One turning vector, and how many steps it has turned:
The counts run from 0 to 1464.
[-22   4  16  14 -30   4   4  -8 -18   7  24   4  46  14 -43  37  20 -39
 -41  -2   3  10  33 -36 -28  -4 -15 -29  19 -15  13  14   7  14  49  15
  -9  39  10  32  -6 -52  13  23]	735
[ 26   9   4  11 -16  42  -7 -14 -13  -9  60  32  37 -13   8 -29  20  13
 -53  -5   8 -51   7  37  43 -36 -15 -10  12   3 -13  -2 -20  13   9 -31
   5  34 -10 -48  25  28  17 -18]	827
[-13 -70  -7 -12 -17  23  27  14  16 -20 -26 -37  -5 -11  -5  19 -17   2
   8  21  25 -18 -45  -4  -7 -22  21  24 -30 -10  11 -54  18 -13  27  30
   1  24  14  39 -12 -12   2  -2]	97
[-50 -12  -9   7 -36  -3  21  -6   8  26 -36 -15  19  -8 -19  52  34  10
  48 -20  -1  -4  -5 -14   5  12 -17   2  53 -13  14   5   8   8   0  50
   2 -23  37  51  -1  19  16 -21]	198
[ -9   5  -1 -30 -18  -6  24  -7 -19 -13  13  11  11  16   4  45  14 -29
  -9 -12 -40 -15 -24 -26  28   7   7 -17 -25 -35  41 -15 -18  58  17  26
 -13   5 -21 -25  30  18  38  -2]	1154
[-44  23  41  -3  32   9 -57   7  15  19 -27  17  43  24  19   5 -21   3
  -4 -24  55 -25   7 -51 -24  -7 -11 -13  14   0 -11 -11  14  -6  10  27
 -16  28  18   1 -22 -43   8  17]	36
[-24  41  -4   0  21 -24 -39  -6  -6  31  53  10  14  21  27  -3 -20  -5
 -32  -2   7  -5  29 -24 -30 -33  -2 -20  48 -21  15  26 -18  36  14 -11
 -31  -3 -10 -34 -26 -46  15  -7]	471
[ 25   6  33  19  42  23  10   4   1   0  13  16  34   2   4   1 -20  -9
  -9 -38  -6  13  15 -12  23  10   5 -36 -30 -46  38  70  -8   9  10  27
  21 -16  -2 -44 -10 -21 -11  30]	1236
[-39 -27  -8  19 -17 -20  14  26  10   9  37  -2  19   1  -8  10  14 -32
 -31 -77 -21   5  -7 -30  15  -2   8 -28  12   6  -4 -17  -1 -33  32 -39
   5  27 -10 -39  11  -2 -24  -7]	333
[ 11 -21  24  18  29   6 -34  -6  -5  26  12   9  -7  20   3 -19 -29 -35
   5   2   5  60  33   4 -16  30  -3   7   5   9  15  45  58  -8 -16  11
  -3 -25  40  44 -45 -44  -1   8]	758
[-18   1  -7   1  -8 -11 -27 -11  -3 -15  22  13 -13  25  23 -36  12  44
  -9  28  -1 -54  -4  22  -7 -40 -28  12  41  23   3 -18   0  11 -15 -13
 -38  19  19   8 -15  -2  13 -33]	887
[ 61  -4  -4  -6  -9  42  30 -33 -18  25  20   2 -15 -42 -11  -5   1 -11
  -9  15 -17 -18 -10  58  19  -8  10  12  13 -25   7  18  11  52 -14  29
   4 -21 -16   6  20  39   3 -28]	492
[  0 -16 -11  19  35  44   1   1  12   4  22 -12  -3 -23  22 -41   3  -3
 -40 -23  25   0 -22   0  -5  -8  25 -16 -45  53   1  -3 -16 -23  -8 -41
 -43  50  -6 -29 -18 -31 -38   6]	237
[  2   8  14   4 -20  13 -11  -1 -18  14  32   3  -5  10 -22   5   8 -46
  -9 -39  19 -55  13  29  14 -34  -8  33  10  26  13 -56  28  46  24 -41
  19  11  -9  -5 -18  35  13 -32]	86
[-33 -34 -19  17  -7 -48   2  21   6 -40  17  25 -39  46   3 -32  10 -15
 -10 -34  -2   3 -31 -17  20  -8  10 -27 -15  10   3 -58  13 -13 -12 -32
   2  22 -11 -26  -7 -23 -15 -33]	177
[-17 -12  -4 -17 -27  17   2   4 -30  -3  21 -15 -46   1  16   7  12   1
   1  26  42   1 -17 -23 -36 -39   0  -1  21 -35  14  18 -43  31  -1   1
 -28  17   1  37 -61 -32  26 -23]	1273
[-37 -36   5 -15   6   9   5  10   8 -34   9  -7   9 -47  -7  -3  -4   7
   3  11   8  26 -19 -28  -1   6  13 -18 -31  17   5  23 -22 -32  -1  -1
 -43  -3  71  22 -14 -27   8   2]	328
[-15 -26  -3 -36 -19  -4  18 -32  16   2 -38  -9  23 -22   9  30  -1  31
  25  20   4  -8 -17   7  27   1 -22 -11   9 -41  22  55   6  -4   4  31
   9  33 -16  49  26  35   3 -16]	509
[-43  18  15 -13  12 -17 -14  -6  27  22 -12 -14  47 -13 -21  19 -35 -20
  54 -31  19  20  15  -3 -25   7   4   5 -17   2  48  14  61   2   6  13
  21 -42  43  21 -21 -33   1  19]	603
[ -1 -10  33 -12   8 -11   9  13 -35 -38  34  14 -37 -24  18 -21  -5  -5
 -49  -5  11 -18 -52  19  24 -37 -18  33   6 -16 -19 -36   9  24  25 -17
  33   6 -22 -46 -12   3  -6 -53]	594
[-29  19 -12 -49  15  24   3 -13  18 -45  20   6  19 -30  18  -7 -13  17
 -16  17  41 -19   1  -1 -29 -37 -19   1 -39 -14 -12  -7 -28  45 -12   4
 -37  12  16  14 -33  -6  36  12]	114
[-37   3   5 -22  -6   8 -25 -10   6  31   4  49  71  14  -9  11  19 -16
 -15 -16  11 -37   5 -17   7 -49 -11 -18 -49  16 -14   6   1  42  31 -24
 -26  14  20 -23 -21   3  28 -11]	317
[ -9  11 -31   5 -10 -17  13 -23 -27 -23  14  -3 -44  12  16   5  14  13
 -41  38 -26 -20 -20  -9  -5  -9 -17   8  60 -20 -15 -47  15  21   2   5
  -1  37 -38  33  20 -13  -4 -34]	379
[-23  14   1  26  19   2   3  51  24  27  31  -9 -39  -9  28  27  -8   7
 -49 -20  -4  29  12 -25 -16 -13   6 -21  46  -8 -23  11 -15   4  14  -4
   9   2 -31 -44 -22  -1 -24 -34]	363
[-14 -42  20  40  46 -11 -25   8  -1 -14   1  27  27 -13  22 -31 -20   3
 -38 -13 -12  11 -27 -43  27  25 -24 -19 -28  14 -53  31  19 -21  -4 -20
 -20   1  21 -40 -26 -43 -37 -30]	823
[-44 -36 -14 -36 -21 -15   8   4 -34 -26  -7 -17 -30  11   8  29 -15  -5
 -19  32  26  -3 -26 -31 -40   3   3   4  33 -56  -1 -37   9  29  -3  25
 -15  33 -12  33  -9 -21   3 -19]	1381
[-17  -3  30 -19   1  35 -43  12 -33   0   9  23 -16  25  16 -21   1 -43
 -11 -10  63 -19  13   6  -2  14  -4  23  16  24 -33 -38  25  47 -15 -19
 -33  27  33  -2 -23  30  19 -37]	856
[ -1 -39   6  22   8 -26   8  22  29 -20  17   4  44   1  -2 -15 -29  21
 -35   4  -8  13 -33 -18  -6 -32   3 -29 -34 -42  20  26   1 -49  19  21
  -1   0   3 -15 -15 -69 -42   8]	1409
[-15  30 -22  23   4  41   5 -16  37  76   2  -8  36   0   2  10   1  20
  -5 -39 -18  16  40   9  -1 -18   4 -38  26  15  29  36 -19  -4  -5   7
   2  17   9  11   4  -5 -16  10]	1140
[ -9 -35 -44  25  27 -17  22  35  27  -8  40  13  18   2 -10 -42 -23 -11
 -28 -31  -8  -5  22  14   1 -12  31 -18   4  22 -26 -54  -5  18 -19 -17
   0  -8   8 -36 -29   9 -11 -29]	285
[  0  49   6 -41  28  27 -14  -9  17 -13  11  21  21  -4  -3   4 -40 -30
  27 -15  -3  25  31  -8  -6  21  -1 -16 -43 -19  56   9  18  39 -29  13
   8 -12  17  10  -4 -16  32  34]	448
[ -8  29  -5  15  -2   9   7 -36  16  29  38  -9  -5  14   0  15  -1 -34
  21 -46 -39  13  30 -10  13  -1  -2   4 -20  27  58   4  19   6  10 -69
   8  34 -37  16   8 -18   8  25]	243
[-18  48 -15 -34 -28  43  12 -18  25   3  18   1  16 -28  14  17  17   3
 -21   4  43 -50  -8   4   9 -51 -22 -12  -1 -41  -6  -6 -30  48   0   8
 -15  27 -41 -10   1  31   2  11]	1214
[-33 -25  -3 -13  46  -9  -9  39  18  24  -2 -29  11  21  24   6 -53 -15
  20 -38  46 -15  10 -20 -25 -16  25  -8 -51  -2  21 -13  19  19   8  -4
   8  -5 -22 -33 -47 -25   0   6]	776
[ -8   1 -11  -8  32 -44 -61   3  -4  14  33  17   3   5  40 -32 -39   5
 -16  -1  29   5  14  12 -27 -13 -20 -17   0 -16 -15  36  25  10 -14 -30
 -32 -19   3 -30 -31 -31 -18 -27]	1086
[  7  -9   3 -24  48  13  -1  17  34  25  -1   7  10 -31  28  19 -32  -2
  -1  -6 -37  39 -18 -16  25  46  35 -29 -29  36   0  46  20   3 -17  -1
 -49 -24  14 -33   0   8   9 -21]	1158
[  2 -12  35   9  26   8 -12  -7  -5 -52 -32 -27  -6  -3  31 -17 -16  32
  -2 -31 -30 -40 -31 -21  13   7   8   7 -10  -9  34 -21  -3 -28  17  -3
   2  29  20   4  21 -38  17  30]	636
[-19  -5 -30  15   0  23  36   3   5  -2  78  -7  10 -48   4  -1   5 -28
 -54 -22 -14  33 -22 -16   5  -1  33 -47 -39 -13  -6  14 -42   8   5 -37
 -25   7   2 -28 -12  11 -26  -9]	1337
[-19 -73  15   1   4 -11   1   9 -15 -39 -15 -11 -14 -29  21  18 -48 -10
 -14   0 -27   7   2 -61 -15  31   9   3 -18 -32 -19  39 -14  22  26   0
   6   9  15  11 -48 -26   6  -9]	1332
[ -8  -1 -14 -19 -10  24  24   6  17  62  -1   9  13 -11 -38  21  25 -19
  18  25  15  27  -5  30   7 -19 -16   0  25   5  11  21  44  30 -15  27
  -9 -40  44  55 -29   5  -8 -18]	90
[ 18  -7  18  19  53  -3  17  25  38 -40   7  13  21 -29  10  13 -34  11
 -20 -29 -60  55  18 -38  10  31 -12  -8  -2 -38   4  42  21 -34  -7  24
  39 -13   7 -20   7 -26  -7   1]	1128
